In the data rows, the value 128 means zero.
Some points, one per row:
c(122, 89, 161, 145, 141, 158, 160, 124, 106, 113, 126, 158, 111, 92, 129, 101, 90, 141, 97, 136, 144, 133, 118, 129, 77, 100, 131, 87, 151, 175, 133, 97)
c(138, 130, 116, 118, 92, 129, 106, 119, 129, 124, 136, 129, 133, 124, 113, 111, 141, 123, 125, 153, 111, 138, 129, 136, 140, 122, 129, 112, 127, 105, 113, 159)
c(131, 128, 135, 85, 117, 162, 109, 119, 97, 143, 126, 112, 96, 104, 126, 97, 146, 123, 104, 126, 122, 125, 164, 154, 96, 102, 136, 113, 102, 121, 162, 151)
c(92, 98, 119, 115, 142, 129, 113, 131, 98, 139, 136, 129, 55, 72, 144, 177, 227, 108, 95, 110, 98, 101, 122, 60, 115, 96, 71, 150, 102, 148, 182, 159)
c(144, 127, 107, 131, 127, 56, 131, 78, 144, 152, 113, 123, 168, 195, 122, 118, 121, 130, 124, 112, 66, 138, 120, 127, 150, 120, 148, 161, 121, 189, 127, 138)
c(134, 119, 157, 140, 165, 199, 140, 149, 112, 88, 182, 134, 93, 100, 91, 88, 192, 117, 126, 137, 121, 92, 153, 110, 130, 160, 12, 123, 128, 131, 151, 143)
c(64, 151, 128, 93, 158, 167, 137, 147, 111, 122, 118, 104, 74, 99, 148, 141, 165, 87, 146, 101, 157, 117, 148, 111, 108, 109, 144, 148, 84, 136, 146, 112)
c(107, 123, 163, 160, 135, 157, 172, 173, 142, 89, 144, 137, 109, 124, 125, 97, 199, 107, 131, 86, 130, 94, 144, 130, 169, 189, 69, 131, 109, 138, 148, 168)
c(138, 156, 91, 93, 177, 151, 89, 143, 128, 161, 152, 65, 87, 130, 121, 127, 117, 156, 126, 113, 166, 152, 143, 97, 90, 105, 147, 163, 138, 117, 167, 104)
c(106, 132, 146, 92, 106, 90, 131, 158, 140, 123, 126, 115, 149, 124, 133, 115, 134, 96, 136, 131, 106, 134, 170, 109, 113, 153, 112, 120, 113, 135, 166, 109)
c(90, 151, 116, 116, 187, 176, 131, 232, 149, 140, 178, 98, 47, 122, 137, 106, 219, 118, 146, 90, 171, 132, 164, 57, 126, 145, 41, 165, 109, 100, 204, 163)
c(134, 99, 124, 141, 108, 177, 124, 101, 103, 104, 149, 171, 136, 130, 120, 127, 115, 129, 129, 158, 103, 130, 134, 132, 120, 136, 112, 118, 141, 97, 95, 126)
c(64, 141, 123, 100, 141, 251, 132, 177, 111, 105, 184, 134, 46, 96, 131, 99, 215, 88, 142, 96, 141, 137, 157, 94, 127, 119, 52, 160, 83, 109, 137, 152)
c(145, 142, 127, 145, 126, 127, 138, 114, 129, 93, 121, 158, 157, 104, 131, 120, 100, 116, 151, 182, 127, 128, 136, 155, 136, 140, 114, 95, 136, 98, 70, 104)
c(148, 74, 156, 164, 74, 7, 156, 74, 137, 137, 32, 178, 222, 195, 120, 125, 10, 143, 116, 173, 106, 119, 115, 202, 124, 151, 255, 57, 163, 157, 112, 143)
c(80, 139, 135, 77, 127, 211, 123, 184, 97, 112, 179, 118, 49, 40, 148, 124, 216, 85, 141, 140, 139, 117, 173, 69, 73, 101, 40, 118, 99, 81, 182, 126)
c(168, 126, 92, 174, 118, 91, 155, 54, 129, 132, 103, 160, 150, 115, 162, 128, 81, 164, 110, 139, 109, 151, 90, 159, 120, 94, 191, 125, 155, 161, 71, 114)
c(202, 146, 151, 136, 123, 75, 117, 63, 122, 122, 101, 98, 214, 180, 108, 103, 83, 140, 131, 145, 90, 110, 124, 185, 144, 132, 153, 99, 130, 144, 99, 96)
c(128, 171, 139, 122, 114, 102, 156, 121, 134, 132, 127, 94, 155, 147, 149, 126, 163, 100, 172, 112, 119, 104, 111, 123, 125, 101, 135, 124, 110, 138, 140, 117)
c(74, 146, 145, 99, 185, 221, 157, 184, 129, 114, 177, 115, 36, 57, 147, 105, 224, 91, 113, 64, 137, 105, 178, 95, 124, 119, 9, 165, 75, 150, 173, 138)
c(99, 121, 129, 130, 109, 174, 151, 132, 100, 135, 129, 160, 89, 103, 155, 150, 170, 113, 145, 128, 139, 99, 131, 136, 109, 120, 126, 131, 113, 93, 145, 163)
c(132, 125, 123, 136, 126, 132, 135, 85, 127, 108, 143, 98, 131, 149, 91, 98, 122, 136, 115, 107, 118, 138, 100, 125, 131, 133, 174, 152, 144, 200, 119, 115)
c(145, 103, 103, 153, 97, 88, 153, 91, 154, 142, 97, 183, 135, 94, 157, 119, 70, 152, 85, 146, 106, 143, 138, 179, 126, 118, 181, 103, 152, 133, 98, 167)
c(152, 130, 126, 169, 136, 17, 154, 85, 181, 142, 67, 187, 216, 182, 136, 129, 33, 129, 131, 160, 92, 145, 89, 168, 178, 87, 151, 92, 138, 176, 42, 119)
c(147, 162, 108, 125, 138, 143, 130, 170, 126, 148, 142, 108, 125, 163, 163, 91, 142, 140, 171, 137, 153, 153, 155, 111, 90, 117, 131, 115, 128, 60, 160, 129)
c(121, 146, 119, 107, 95, 127, 104, 107, 121, 143, 116, 154, 152, 149, 118, 153, 125, 105, 159, 158, 112, 128, 108, 153, 158, 99, 125, 129, 106, 101, 82, 144)
c(68, 133, 148, 110, 166, 149, 127, 173, 137, 82, 147, 107, 86, 62, 110, 166, 170, 76, 140, 134, 154, 97, 136, 70, 136, 147, 70, 129, 118, 133, 138, 97)
c(117, 120, 138, 125, 131, 109, 123, 104, 127, 106, 134, 115, 165, 164, 124, 132, 122, 100, 140, 126, 89, 138, 102, 83, 130, 87, 123, 115, 122, 164, 99, 78)
c(187, 113, 100, 180, 113, 47, 98, 91, 173, 156, 107, 151, 233, 247, 101, 167, 15, 184, 137, 144, 116, 167, 57, 145, 191, 138, 186, 140, 186, 124, 50, 118)
c(91, 136, 146, 59, 133, 223, 105, 177, 90, 130, 159, 92, 34, 57, 131, 84, 213, 97, 103, 104, 144, 120, 190, 116, 82, 101, 75, 121, 74, 104, 199, 157)
c(191, 113, 139, 176, 105, 30, 159, 61, 145, 142, 81, 155, 217, 166, 141, 129, 51, 164, 112, 138, 90, 120, 97, 184, 139, 130, 182, 104, 161, 172, 94, 112)
c(100, 122, 125, 110, 98, 155, 121, 163, 133, 115, 135, 143, 101, 103, 138, 93, 159, 115, 102, 106, 121, 176, 149, 129, 148, 140, 106, 138, 96, 130, 115, 147)
c(130, 132, 120, 132, 113, 73, 123, 116, 141, 133, 78, 143, 154, 141, 161, 123, 110, 122, 114, 119, 108, 160, 127, 157, 158, 114, 167, 114, 99, 137, 85, 131)
c(124, 138, 118, 114, 95, 124, 105, 98, 114, 145, 110, 159, 153, 153, 118, 152, 122, 110, 155, 162, 109, 128, 102, 154, 154, 96, 133, 126, 109, 105, 81, 146)
c(77, 191, 124, 74, 120, 208, 119, 209, 143, 89, 195, 71, 79, 61, 138, 104, 204, 79, 162, 102, 168, 158, 158, 77, 126, 138, 63, 152, 95, 92, 132, 93)
c(27, 136, 154, 95, 132, 217, 175, 199, 121, 115, 185, 149, 76, 104, 147, 143, 209, 65, 176, 85, 140, 116, 134, 57, 110, 114, 28, 170, 90, 146, 164, 111)
c(140, 171, 162, 82, 159, 181, 104, 159, 94, 99, 159, 57, 103, 103, 120, 73, 209, 97, 138, 113, 129, 114, 175, 114, 112, 124, 47, 113, 76, 112, 165, 99)
c(156, 97, 155, 145, 146, 107, 144, 78, 121, 129, 101, 165, 169, 156, 86, 105, 51, 147, 108, 157, 110, 109, 128, 185, 130, 141, 137, 108, 150, 180, 109, 123)
c(122, 143, 109, 132, 155, 177, 115, 198, 156, 140, 181, 101, 68, 74, 165, 182, 207, 134, 121, 79, 155, 100, 149, 77, 146, 147, 42, 165, 123, 50, 170, 160)
c(54, 152, 125, 81, 131, 198, 121, 224, 152, 67, 179, 100, 42, 24, 124, 88, 209, 70, 120, 120, 160, 153, 199, 81, 134, 174, 58, 132, 95, 98, 148, 136)
c(86, 146, 135, 70, 158, 203, 98, 177, 120, 129, 183, 116, 54, 65, 106, 121, 205, 95, 115, 113, 131, 136, 141, 76, 131, 83, 0, 156, 86, 143, 148, 131)
c(108, 103, 154, 144, 119, 128, 155, 146, 122, 102, 116, 152, 135, 164, 98, 80, 118, 116, 142, 154, 137, 128, 136, 136, 120, 161, 153, 93, 139, 147, 142, 148)
c(64, 131, 128, 120, 158, 149, 150, 165, 122, 113, 126, 128, 54, 74, 176, 146, 226, 72, 134, 107, 125, 92, 158, 80, 118, 100, 87, 116, 78, 107, 166, 160)
c(78, 167, 142, 77, 134, 203, 112, 255, 151, 137, 181, 88, 38, 58, 131, 106, 211, 104, 151, 119, 219, 136, 163, 73, 107, 129, 46, 115, 113, 48, 209, 168)
c(121, 127, 155, 98, 128, 171, 101, 146, 111, 108, 138, 88, 103, 108, 120, 105, 173, 110, 97, 91, 121, 123, 158, 131, 139, 138, 101, 125, 87, 125, 145, 128)
c(162, 120, 118, 148, 131, 87, 141, 10, 122, 147, 90, 137, 195, 197, 88, 170, 39, 144, 144, 152, 96, 62, 114, 209, 140, 153, 227, 149, 160, 154, 103, 136)
c(122, 139, 105, 118, 160, 120, 149, 101, 122, 133, 128, 133, 99, 92, 142, 132, 149, 116, 133, 138, 107, 101, 173, 131, 103, 142, 109, 157, 119, 137, 156, 134)
c(145, 164, 128, 125, 84, 119, 118, 122, 148, 102, 134, 101, 178, 121, 127, 131, 99, 125, 147, 131, 138, 155, 103, 142, 152, 140, 157, 124, 138, 114, 70, 81)
Here are 12 more points, each followed by its number:
c(189, 141, 102, 156, 108, 77, 132, 118, 139, 165, 115, 133, 191, 205, 162, 115, 77, 167, 165, 157, 124, 147, 127, 143, 103, 117, 183, 100, 161, 66, 130, 133) 0
c(113, 133, 111, 106, 178, 203, 97, 232, 126, 123, 186, 87, 28, 66, 165, 109, 224, 132, 102, 88, 160, 152, 193, 49, 101, 144, 27, 146, 104, 59, 202, 139) 1
c(199, 136, 109, 153, 71, 95, 161, 35, 130, 155, 131, 157, 216, 173, 136, 127, 58, 163, 154, 161, 80, 107, 112, 192, 106, 123, 181, 125, 177, 121, 101, 128) 2
c(169, 113, 127, 154, 98, 36, 98, 84, 122, 127, 74, 146, 200, 161, 93, 159, 57, 155, 132, 192, 126, 145, 80, 156, 152, 157, 193, 109, 164, 138, 79, 100) 3
c(148, 111, 140, 132, 87, 32, 139, 93, 148, 132, 88, 148, 216, 174, 121, 133, 57, 128, 130, 155, 82, 131, 132, 160, 139, 156, 174, 110, 144, 155, 114, 110) 4
c(77, 123, 155, 108, 175, 234, 120, 181, 105, 75, 164, 99, 47, 79, 135, 105, 226, 85, 104, 73, 135, 111, 176, 93, 141, 143, 46, 135, 67, 112, 146, 128) 5
c(133, 113, 100, 150, 173, 61, 140, 68, 112, 131, 86, 162, 137, 143, 141, 142, 117, 124, 130, 165, 79, 119, 139, 119, 120, 118, 137, 134, 123, 166, 117, 119) 6
c(162, 92, 122, 214, 162, 74, 141, 114, 172, 116, 81, 154, 176, 173, 164, 169, 42, 163, 108, 122, 138, 115, 113, 153, 166, 150, 201, 85, 166, 84, 72, 133) 7
c(193, 74, 97, 222, 90, 69, 149, 14, 143, 117, 89, 195, 205, 163, 134, 156, 9, 188, 94, 160, 90, 136, 65, 188, 152, 133, 242, 105, 203, 144, 25, 131) 8
c(99, 178, 95, 49, 199, 216, 83, 202, 114, 155, 193, 35, 16, 71, 137, 111, 200, 124, 131, 92, 185, 152, 185, 51, 64, 97, 74, 177, 101, 93, 219, 107) 9
c(127, 145, 136, 85, 152, 190, 103, 129, 98, 117, 165, 78, 81, 69, 94, 123, 153, 132, 114, 120, 152, 121, 144, 116, 97, 138, 92, 159, 125, 148, 159, 88) 10
c(87, 166, 136, 70, 163, 242, 145, 182, 84, 143, 190, 112, 16, 24, 115, 117, 212, 119, 149, 120, 191, 105, 159, 105, 63, 130, 27, 186, 111, 138, 214, 119) 11
Which of these numbered points is nearest to each point below, ignoring the direction in which the first points spread most? Its number follows each.
c(183, 108, 107, 163, 148, 93, 107, 137, 147, 144, 122, 126, 150, 152, 151, 135, 87, 182, 100, 125, 128, 152, 139, 122, 131, 149, 136, 121, 159, 88, 129, 126) > 1
c(143, 128, 149, 126, 157, 107, 112, 105, 129, 122, 81, 150, 153, 134, 134, 107, 99, 113, 99, 137, 100, 132, 141, 176, 164, 89, 107, 86, 84, 140, 69, 123) > 5
c(195, 141, 98, 161, 112, 67, 132, 108, 140, 167, 104, 137, 202, 213, 161, 115, 58, 174, 165, 163, 125, 153, 123, 153, 105, 119, 199, 101, 166, 73, 118, 126) > 0
c(73, 100, 138, 96, 159, 237, 97, 155, 97, 87, 176, 122, 44, 66, 121, 150, 218, 82, 100, 108, 110, 90, 182, 80, 130, 135, 34, 138, 85, 84, 151, 151) > 5
c(68, 155, 137, 64, 165, 177, 135, 186, 112, 135, 138, 124, 42, 45, 128, 105, 175, 88, 139, 143, 169, 121, 180, 108, 80, 105, 70, 127, 93, 132, 185, 130) > 11
c(159, 110, 97, 169, 149, 26, 149, 30, 117, 140, 63, 181, 185, 171, 142, 153, 67, 141, 139, 182, 69, 117, 118, 156, 126, 120, 183, 122, 143, 165, 87, 115) > 6
c(91, 115, 140, 160, 193, 187, 133, 211, 149, 88, 136, 110, 60, 86, 172, 147, 177, 115, 107, 74, 179, 111, 162, 87, 148, 153, 92, 109, 108, 62, 138, 137) > 7
c(232, 79, 97, 191, 121, 30, 91, 65, 148, 169, 92, 159, 220, 242, 116, 122, 17, 213, 90, 162, 82, 166, 96, 157, 150, 125, 196, 100, 190, 117, 89, 152) > 1
c(74, 151, 157, 101, 165, 214, 154, 165, 115, 108, 161, 89, 58, 83, 145, 112, 210, 87, 129, 61, 150, 100, 142, 101, 117, 100, 74, 145, 80, 153, 162, 120) > 5
c(116, 114, 159, 120, 117, 177, 149, 119, 112, 133, 140, 137, 104, 116, 102, 87, 120, 126, 114, 129, 143, 116, 96, 141, 96, 63, 139, 91, 139, 172, 140, 149) > 11
c(78, 139, 162, 64, 144, 237, 98, 206, 101, 97, 175, 66, 33, 55, 124, 89, 246, 87, 95, 63, 150, 130, 184, 91, 124, 140, 39, 144, 58, 117, 187, 131) > 5
c(145, 157, 87, 98, 179, 144, 86, 142, 131, 164, 151, 65, 92, 132, 132, 129, 113, 162, 122, 109, 162, 160, 146, 94, 90, 107, 145, 166, 138, 111, 164, 100) > 9
c(133, 159, 85, 82, 179, 161, 85, 150, 126, 161, 162, 63, 74, 117, 132, 120, 134, 149, 123, 111, 159, 159, 160, 84, 82, 101, 131, 166, 129, 107, 175, 107) > 9
c(193, 107, 104, 117, 163, 24, 104, 48, 158, 211, 98, 138, 223, 233, 89, 152, 0, 183, 119, 178, 87, 131, 118, 151, 93, 73, 191, 122, 195, 167, 129, 99) > 9
c(103, 148, 141, 68, 165, 230, 101, 163, 91, 110, 191, 67, 44, 46, 95, 116, 196, 115, 116, 106, 161, 115, 164, 90, 86, 138, 51, 166, 109, 136, 188, 94) > 10
c(194, 123, 130, 140, 118, 85, 109, 41, 115, 135, 106, 114, 189, 146, 83, 146, 35, 175, 112, 157, 120, 121, 91, 182, 124, 143, 195, 133, 176, 171, 96, 82) > 10
c(106, 145, 123, 49, 208, 155, 94, 171, 140, 180, 171, 78, 84, 133, 104, 121, 107, 122, 127, 123, 143, 129, 178, 67, 64, 65, 62, 146, 126, 139, 211, 103) > 9
c(154, 80, 155, 165, 69, 0, 162, 71, 144, 139, 24, 183, 231, 192, 124, 125, 2, 144, 117, 176, 104, 116, 119, 218, 130, 161, 255, 57, 163, 155, 105, 147) > 4
c(93, 149, 155, 116, 155, 185, 156, 149, 120, 115, 146, 94, 86, 96, 146, 124, 184, 101, 132, 70, 149, 96, 128, 116, 121, 104, 101, 139, 94, 152, 151, 116) > 5
c(181, 104, 100, 170, 145, 91, 108, 132, 148, 139, 120, 131, 146, 149, 158, 138, 90, 179, 96, 130, 122, 151, 142, 119, 129, 147, 144, 117, 163, 80, 125, 134) > 1
c(69, 154, 140, 71, 143, 197, 97, 220, 97, 95, 175, 89, 34, 39, 114, 122, 250, 81, 147, 134, 170, 138, 160, 50, 110, 150, 24, 148, 87, 105, 182, 113) > 3
c(97, 134, 142, 118, 173, 187, 156, 146, 129, 120, 156, 128, 73, 86, 141, 114, 183, 108, 110, 78, 124, 102, 154, 118, 130, 117, 49, 156, 94, 162, 149, 136) > 5
c(143, 82, 158, 160, 140, 126, 164, 91, 111, 117, 105, 167, 148, 125, 126, 101, 43, 154, 97, 149, 131, 129, 115, 157, 81, 104, 170, 75, 166, 178, 115, 94) > 11
c(89, 175, 174, 62, 125, 143, 146, 208, 115, 125, 138, 87, 102, 83, 141, 89, 188, 71, 176, 140, 162, 113, 175, 101, 72, 113, 76, 90, 89, 110, 207, 104) > 4
c(132, 143, 113, 135, 120, 100, 126, 175, 134, 163, 129, 125, 156, 234, 144, 83, 133, 143, 175, 124, 139, 193, 98, 84, 119, 91, 143, 123, 126, 121, 140, 130) > 0
c(98, 136, 133, 74, 214, 185, 95, 176, 113, 132, 166, 55, 72, 129, 117, 130, 142, 112, 134, 111, 157, 112, 187, 55, 66, 111, 94, 134, 118, 104, 208, 85) > 9
c(192, 127, 122, 162, 81, 13, 152, 66, 164, 147, 99, 159, 244, 192, 144, 114, 57, 153, 127, 140, 56, 153, 103, 168, 157, 128, 152, 120, 151, 173, 79, 108) > 4
c(152, 153, 125, 167, 182, 173, 156, 156, 162, 127, 143, 118, 109, 119, 161, 124, 118, 150, 130, 94, 174, 99, 145, 156, 140, 130, 115, 118, 139, 73, 119, 147) > 7
c(175, 125, 126, 161, 88, 38, 126, 142, 183, 176, 87, 156, 203, 180, 118, 147, 19, 171, 143, 180, 166, 135, 87, 176, 147, 125, 206, 75, 192, 83, 110, 166) > 0
c(197, 128, 109, 156, 77, 93, 157, 28, 134, 151, 132, 167, 215, 177, 127, 127, 57, 159, 144, 162, 66, 104, 112, 193, 119, 119, 166, 127, 174, 130, 95, 137) > 2
c(83, 154, 152, 111, 154, 199, 159, 156, 115, 107, 155, 95, 72, 85, 150, 115, 199, 92, 137, 73, 150, 101, 133, 107, 110, 99, 95, 138, 90, 150, 153, 116) > 5
c(70, 154, 132, 73, 155, 193, 91, 220, 97, 96, 173, 81, 26, 37, 115, 122, 255, 83, 143, 135, 169, 139, 163, 41, 108, 148, 25, 147, 86, 102, 189, 117) > 3
c(142, 133, 104, 120, 141, 115, 152, 61, 120, 154, 115, 158, 146, 134, 144, 117, 67, 136, 134, 157, 97, 126, 142, 159, 83, 81, 159, 127, 139, 153, 114, 110) > 11
c(112, 143, 119, 115, 176, 176, 114, 200, 145, 152, 173, 82, 51, 103, 133, 151, 208, 132, 124, 78, 167, 92, 160, 82, 131, 150, 60, 171, 119, 82, 211, 176) > 1
c(156, 154, 132, 116, 80, 126, 143, 96, 115, 158, 129, 142, 176, 144, 158, 147, 124, 131, 158, 122, 102, 115, 122, 172, 123, 117, 121, 145, 115, 106, 118, 118) > 2
Now 12 new points, numbered from 0 again:
c(115, 118, 150, 146, 183, 142, 133, 182, 146, 132, 150, 104, 122, 165, 125, 146, 129, 132, 142, 101, 162, 113, 111, 69, 124, 117, 95, 122, 145, 123, 162, 111) 0
c(58, 134, 140, 87, 118, 231, 122, 211, 89, 98, 177, 105, 28, 44, 130, 143, 248, 93, 146, 105, 176, 112, 169, 77, 105, 190, 65, 168, 95, 78, 199, 139) 1
c(111, 135, 129, 141, 146, 188, 145, 134, 96, 120, 149, 134, 76, 117, 115, 117, 201, 128, 141, 109, 148, 113, 108, 122, 137, 142, 92, 167, 113, 150, 142, 153) 2
c(90, 125, 191, 77, 181, 231, 109, 181, 83, 112, 138, 103, 47, 38, 113, 134, 171, 105, 95, 102, 182, 90, 162, 131, 104, 121, 43, 117, 83, 127, 171, 101) 3
c(169, 118, 95, 180, 116, 88, 153, 59, 126, 131, 103, 162, 153, 123, 166, 123, 81, 168, 107, 136, 108, 159, 88, 154, 119, 96, 188, 120, 155, 160, 70, 110) 4
c(98, 148, 156, 81, 189, 178, 102, 167, 119, 103, 128, 113, 81, 84, 135, 94, 186, 77, 104, 105, 116, 129, 185, 125, 154, 99, 19, 114, 45, 127, 116, 116) 5
c(137, 130, 135, 149, 121, 99, 114, 113, 115, 88, 100, 121, 172, 160, 125, 144, 126, 115, 152, 142, 116, 130, 125, 134, 161, 179, 155, 121, 119, 105, 88, 93) 6
c(70, 145, 145, 38, 90, 246, 104, 213, 88, 142, 188, 118, 37, 32, 143, 127, 221, 87, 137, 125, 157, 131, 174, 87, 69, 93, 33, 129, 83, 61, 199, 142) 7
c(156, 119, 122, 130, 82, 12, 121, 79, 174, 132, 84, 153, 223, 136, 120, 159, 11, 124, 128, 200, 94, 131, 115, 158, 136, 115, 196, 72, 172, 126, 74, 108) 8
c(113, 110, 132, 141, 100, 150, 153, 115, 103, 139, 112, 178, 117, 117, 153, 158, 140, 123, 140, 137, 127, 98, 124, 157, 117, 126, 140, 122, 122, 98, 128, 160) 9
c(85, 128, 142, 131, 196, 156, 127, 238, 157, 144, 138, 118, 53, 107, 122, 134, 161, 129, 124, 103, 208, 127, 130, 79, 136, 127, 70, 128, 125, 115, 180, 159) 10
c(171, 113, 113, 187, 112, 84, 147, 44, 111, 140, 91, 175, 174, 189, 98, 131, 89, 169, 136, 152, 112, 123, 60, 185, 161, 139, 190, 147, 158, 179, 77, 153) 11
Which of these numbered points is nearest to each point below, ignoring the direction in which the first points spread most? Its number follows each.
c(117, 112, 130, 135, 105, 144, 148, 111, 99, 145, 108, 170, 113, 118, 152, 155, 145, 124, 139, 138, 125, 93, 130, 156, 111, 121, 146, 120, 119, 97, 142, 167) > 9
c(143, 105, 108, 175, 101, 103, 139, 92, 132, 137, 102, 186, 136, 142, 104, 136, 109, 160, 118, 149, 130, 132, 82, 176, 172, 153, 165, 144, 153, 150, 87, 185) > 11
c(160, 88, 111, 169, 94, 37, 125, 67, 115, 128, 60, 177, 197, 184, 159, 119, 60, 158, 101, 145, 78, 196, 97, 151, 139, 118, 212, 106, 131, 168, 60, 97) > 4
c(94, 128, 125, 81, 96, 161, 92, 182, 92, 127, 142, 108, 72, 77, 137, 151, 213, 114, 124, 113, 142, 141, 166, 98, 120, 183, 91, 169, 91, 86, 182, 135) > 1
c(140, 96, 147, 178, 140, 142, 138, 109, 108, 83, 140, 124, 135, 146, 94, 118, 133, 148, 119, 124, 133, 124, 82, 106, 137, 159, 137, 126, 159, 172, 113, 104) > 2
c(152, 117, 94, 149, 95, 86, 101, 69, 135, 153, 95, 167, 169, 182, 98, 138, 63, 159, 118, 155, 112, 169, 74, 172, 175, 112, 198, 143, 146, 150, 52, 152) > 11
c(115, 122, 159, 161, 135, 143, 170, 162, 143, 93, 139, 136, 116, 126, 121, 96, 189, 111, 128, 98, 126, 96, 143, 135, 167, 186, 77, 129, 115, 143, 146, 167) > 2
c(165, 142, 120, 159, 120, 105, 139, 87, 126, 89, 113, 134, 193, 176, 139, 99, 102, 124, 157, 153, 95, 139, 139, 159, 146, 159, 158, 109, 129, 106, 69, 98) > 6
c(65, 154, 128, 79, 147, 179, 120, 205, 125, 113, 135, 114, 42, 63, 168, 89, 230, 78, 115, 84, 140, 161, 181, 97, 136, 111, 59, 137, 46, 118, 147, 144) > 5
c(190, 137, 112, 177, 105, 64, 138, 49, 134, 97, 87, 150, 237, 205, 133, 109, 51, 140, 158, 172, 82, 139, 121, 188, 159, 160, 201, 98, 147, 110, 40, 96) > 6
c(74, 116, 156, 88, 156, 192, 119, 157, 105, 93, 154, 118, 89, 107, 122, 108, 171, 72, 129, 129, 113, 112, 170, 83, 102, 97, 66, 98, 91, 121, 149, 113) > 5
c(79, 167, 120, 64, 152, 178, 134, 160, 148, 119, 181, 84, 61, 78, 130, 76, 211, 68, 126, 102, 106, 120, 186, 85, 109, 81, 53, 138, 81, 146, 173, 152) > 5
c(152, 163, 135, 177, 165, 131, 156, 150, 150, 112, 140, 101, 172, 184, 181, 132, 128, 128, 178, 99, 147, 125, 93, 97, 134, 87, 122, 96, 134, 89, 94, 82) > 0
c(147, 123, 135, 120, 181, 151, 96, 156, 125, 145, 134, 82, 117, 164, 138, 128, 126, 152, 106, 81, 140, 131, 155, 108, 121, 127, 113, 136, 115, 102, 163, 111) > 0
c(129, 85, 135, 108, 78, 110, 78, 65, 119, 140, 106, 141, 174, 154, 101, 190, 66, 124, 98, 144, 86, 120, 91, 144, 147, 86, 178, 108, 134, 126, 81, 126) > 7
c(115, 115, 136, 143, 203, 177, 125, 189, 112, 98, 153, 80, 66, 133, 150, 104, 199, 122, 124, 96, 152, 108, 180, 62, 97, 147, 94, 108, 114, 82, 199, 132) > 0
c(95, 131, 158, 101, 160, 145, 131, 135, 116, 120, 120, 112, 126, 153, 113, 110, 136, 96, 136, 107, 121, 115, 148, 127, 130, 123, 109, 130, 91, 165, 141, 107) > 5
c(42, 122, 144, 35, 119, 240, 66, 180, 95, 117, 180, 89, 31, 56, 113, 157, 231, 61, 105, 95, 126, 117, 157, 60, 118, 79, 48, 142, 62, 96, 167, 142) > 7
c(65, 137, 144, 111, 197, 185, 129, 255, 148, 142, 152, 112, 26, 88, 134, 118, 193, 118, 125, 88, 214, 136, 145, 65, 124, 121, 46, 137, 107, 114, 194, 156) > 10
c(81, 136, 166, 136, 151, 205, 168, 211, 132, 84, 171, 120, 59, 90, 130, 86, 255, 88, 135, 74, 147, 87, 171, 104, 156, 189, 21, 142, 85, 121, 183, 178) > 2
c(56, 122, 200, 53, 145, 196, 72, 237, 113, 104, 125, 59, 36, 49, 94, 119, 208, 77, 76, 76, 191, 118, 154, 102, 144, 125, 78, 98, 59, 129, 186, 141) > 3
c(134, 105, 117, 171, 112, 29, 160, 77, 144, 141, 60, 172, 173, 163, 173, 160, 99, 121, 127, 142, 85, 106, 111, 152, 143, 101, 198, 90, 129, 134, 102, 160) > 9
c(139, 92, 189, 118, 93, 67, 83, 121, 136, 130, 54, 106, 179, 143, 84, 151, 53, 133, 73, 123, 146, 120, 93, 186, 171, 131, 211, 69, 126, 152, 105, 127) > 3
c(94, 126, 138, 92, 118, 186, 125, 161, 98, 115, 163, 129, 81, 65, 143, 135, 181, 96, 139, 147, 131, 118, 154, 83, 78, 103, 71, 109, 115, 90, 166, 119) > 7
c(174, 100, 115, 147, 51, 32, 99, 77, 117, 150, 70, 156, 208, 170, 126, 179, 72, 166, 123, 161, 98, 143, 106, 178, 154, 190, 214, 138, 153, 107, 103, 130) > 1
c(188, 119, 125, 192, 145, 71, 154, 108, 158, 160, 109, 137, 210, 244, 117, 109, 14, 201, 141, 117, 153, 165, 66, 151, 134, 134, 205, 132, 193, 174, 101, 96) > 0
c(197, 82, 122, 202, 146, 29, 132, 58, 144, 146, 64, 169, 251, 255, 129, 110, 0, 172, 140, 182, 89, 143, 94, 158, 126, 88, 243, 46, 182, 119, 70, 120) > 0
c(156, 104, 164, 145, 122, 72, 121, 103, 121, 124, 83, 169, 198, 149, 67, 147, 19, 152, 133, 200, 151, 128, 86, 176, 139, 160, 154, 98, 172, 162, 85, 84) > 3
c(66, 136, 143, 111, 192, 177, 130, 255, 152, 141, 156, 109, 31, 88, 131, 123, 192, 116, 126, 90, 211, 135, 141, 60, 125, 124, 49, 139, 111, 117, 198, 154) > 10
c(188, 134, 115, 139, 111, 56, 137, 67, 130, 149, 114, 129, 190, 139, 158, 133, 93, 157, 117, 130, 73, 134, 128, 148, 114, 121, 137, 136, 142, 154, 119, 95) > 4
c(194, 129, 113, 148, 97, 26, 138, 31, 126, 156, 97, 129, 215, 172, 90, 165, 40, 170, 151, 183, 101, 94, 100, 179, 112, 173, 213, 148, 196, 162, 132, 107) > 1
c(167, 139, 116, 118, 112, 74, 134, 64, 119, 144, 129, 108, 170, 132, 93, 162, 94, 147, 152, 166, 109, 84, 133, 149, 99, 181, 163, 164, 173, 150, 166, 107) > 1
c(163, 111, 127, 157, 78, 59, 161, 50, 126, 146, 93, 175, 220, 194, 119, 131, 22, 151, 157, 186, 102, 130, 82, 171, 100, 106, 224, 93, 182, 157, 91, 108) > 7
c(112, 130, 136, 154, 163, 128, 147, 237, 154, 146, 125, 137, 70, 91, 183, 121, 174, 140, 122, 105, 191, 147, 122, 81, 120, 99, 79, 96, 123, 93, 168, 157) > 10
c(107, 126, 121, 90, 83, 138, 89, 173, 97, 129, 135, 111, 93, 90, 138, 151, 205, 119, 125, 120, 129, 147, 160, 102, 126, 189, 103, 169, 97, 85, 178, 137) > 1
